In the data rows, 128 means zero.
Some points, one per row:
[ 63  97  90 164 142 161 181 202 126  87  72 144  68 156 212 142]
[219 109  76 141 187 138 104 177 161 160 198  98 156 148 125 122]
[157 131  92 175  32 136 155  88 130 176 113 147 139 109 127 141]
[135  66 141  78  91  99  58 161 103  66 175 102  57 138 109 122]
[ 80 146 148  75 117 104  82 158  95 129 175 160  77 133 142 153]
[124  57 104 140 129 126 140 108 166 121 151 194 183  96 169  71]
[180  75  57  54 134 141  99 192 158  83 151 172 132 119 115  46]
[ 61  88 104 198 108 118 146 119 146  73  47 201 181 138 192 104]
[117 170 210  77 132 143 126 150  84  81 126 122 107 167 156  67]
[158 135  51 151  87  83 139 119 135 197 139  73  97 144  68 153]
[125 126 168  95  95 130 138  63 179 141 138 190 152  81 174  96]
[140  61  44 133  62 154  89 126 205  90 118 167  67 168 114 178]
[147 109 163  71  71 120 109 132 138 128 164 106  75  92 108 133]
[173  85  75 106  89 103 151 118 153 174 160 101 158 116 144 160]
[111 146 193  13 151 143 114 142 202 108 144 150  67 132 125 180]
[109 123 198  48 198 105  84 157 120 111 170 172 155  89 134 103]
[161  98 109 103 166 176  57 143 114  66 109  25  83 117 165 164]
[ 95 140 163  76 131 113 134 149 151 130 133 136 104  69 171 121]
[158 148  95 111  88 124 102 130 158 171 173 109 133 192  50 117]
[ 92 157 193 120  78 210 165  83 117 179 111 188 150 171  87 151]
[134 183 168  93 149  76  81 116  92 134 156 155  92 144 164 169]
[101 111 137 176 146  99 156 114 144 120 111 161 178 107 126 112]
[ 98 190 132 171 141 108 165 145 140 169 175 235  87 151 104 137]
Then 22 other points, each followed by its number:
[113 185 135 140  68 123 101 105  64 117  84 104  92 122 105 161] 0
[177 153 178 105 151 198 144   0 146 159  50 131 162 101 120 115] 1
[132 137 132  99 109 133  82 109 143 167 137  72  97 104  87 109] 2
[119 195 100  48 220 145  93  85 107 144 111  59 119 172 140 167] 3
[182 175 208 137 103 167 135  78 182 146  90 192 212 118 178  89] 4
[ 95 132 129  88 197  59 205 122 134 131 188 126 147 115  62 180] 5
[117  85 154 183  43 135 119  96 159 101  88 155  93  38  74  68] 6
[150 121 112 170 148 129 111 168 171 123 157  76 107  99 157  90] 7
[166 118 204 119 120 164  70 124 125 121  63 105 150  85 114  67] 8
[187 152 154 156 109  92 157 155 174 116 255 240 140 168 147  90] 9
[182 108  65 145 196 104 149 113 168 149 135  66 176 116  88  82] 10
[ 91 175 177 164 126 197  95 182  49 115 125 111  76 167 135 165] 11
[217 202 132 190  82 148  29 153 119 130 125  90 151 137 155  40] 12
[153 112 151 132 149 187 117 111 160 147  31  82 157 126 185  55] 13
[104 125 189 136  75 125 128 188  84 117 188 153 153 120 152  99] 14
[127 119 103 158  88 138 197  98 170 174 140 144 136 116 161 167] 15
[ 86  94 143  95 160 171 161 103 196  76 125 143 106 101 154 142] 16
[115 184 156 122 156 138 131  79  94 117 138 127 163 157 110 143] 17
[113 129 188  60 163 105 132 124  75  88 119 132  75  89 134 123] 18
[160 115  97 193 119 111 110 140 112 147 125 122 163 155  89 128] 19
[128 105  96 154  46 154 147  91 119 205 144 148 131 158 113 114] 20
[ 98  96 145 151  19  95  76 159 115 148  83 120  90 127  42  94] 21
Which of these numbered points is nearest to each point below, looking only along the 7 directions in which the first points spread most? Its number follows each.
[142 167 156 147 127  58  76 153 118 125 204 165 147 138 150 144] > 5
[116 164 181 165 216 119 158 117  57 149  58 150 191 161 145  99] > 17
[167 165 144 109 177 158 162 127 164 220 237 156 106 136 130 196] > 5
[ 76  60  65  76 199 162 179 129 168  51 113 162 107 127 159 140] > 16
[161 138 153  86 178  74 118 166  77  90 196 100 157 101 125 120] > 3
[107 145  66 175 136  97 167 222 113 135 149 124 178 187 118 163] > 19
[159  95  31  97 229 172 168  97 137  48 106  59 150 142 189 152] > 7
[ 64 141 164  80 216 168 136 119 136 158 124 139  85  97 118 225] > 18
[ 89  38  98  83 138 147 163 129 126  22 119 103  93 113 172 114] > 16
[184  94 120 121  57  97 153 107  90 133 136 148 125 112  50 133] > 20
[144 168 128 130 174  90 151 125 164 187 206 147 135 135 102 135] > 5
[132 187 202 160 115 157 123 101 144 148 117 156 153  67 188  80] > 4
